In the rows, 128 means zero.
Each named turn below is shown by a few rows before and after it. Which turns, in which order, take the first row of each later pair to the second? The first pair is answered.
turn z_249:
[109 136 131 144 140 155 150 113] => [121 148 136 141 140 155 148 122]
[172 145 118 137 147 121 125 159] => [128 122  87 148 137  88 138 123]
[134 146 163 125 127 117  97 190] => [ 80 130 135 134 120  67 116 152]
[149 145 143 124 144 143 142 154] => [112 135 117 127 138 105 159 130]
turn z_817:
[135 152 138 124 142 117 139 141] => [116 143 128 123 141 107 146 128]
[121 102 102 108 128 130  89 130] => [146 132 128 113 142 158 102 154]
[152 145 144 114 129 108 125 168] => [126 157 153 134 143 116 165 145]
[101 134 101 149 146  66 141 118] => [136 125 102 127 132  62  96 146]
turn z_225:
[115 123 124 136 127 118 131 118] => [110 119 129 137 128 125 137 113]
[138 128 112 124 125  67 116 136] => [123 104 130 142 121 170 100 100]
[132  80 104 103  98 186  78  94] => [137 191 144 138 154 150 207 136]
[114 103 114 115 112 109  85  91] => [122 150 151 152 150 158 153  86]

Between the rows of a pair lie 2 to 4 turns.
[125 160 135 148 155  93 180 124] => [123 139 111 125 138  52 151 125] => z_225, z_225, z_225
[134 133 155 136 130 186 128 122] => [107 150 123 134 134  79 162 133] => z_817, z_225
[ 73  84 107 142 136 148 156  86] => [166 102 141  99 133 174  85 170] => z_817, z_817
[159 160 128 123 127  71 161 165] => [167 125 153 127 116 188 108 146] => z_225, z_817
[196 155 168 114 141 190  95 171] => [105  95  75 102 114  43  97 119] => z_225, z_817, z_817, z_817
[136  99 138 133 137 195 113 123] => [112 128 109 126 148  65 162 145] => z_817, z_225, z_817
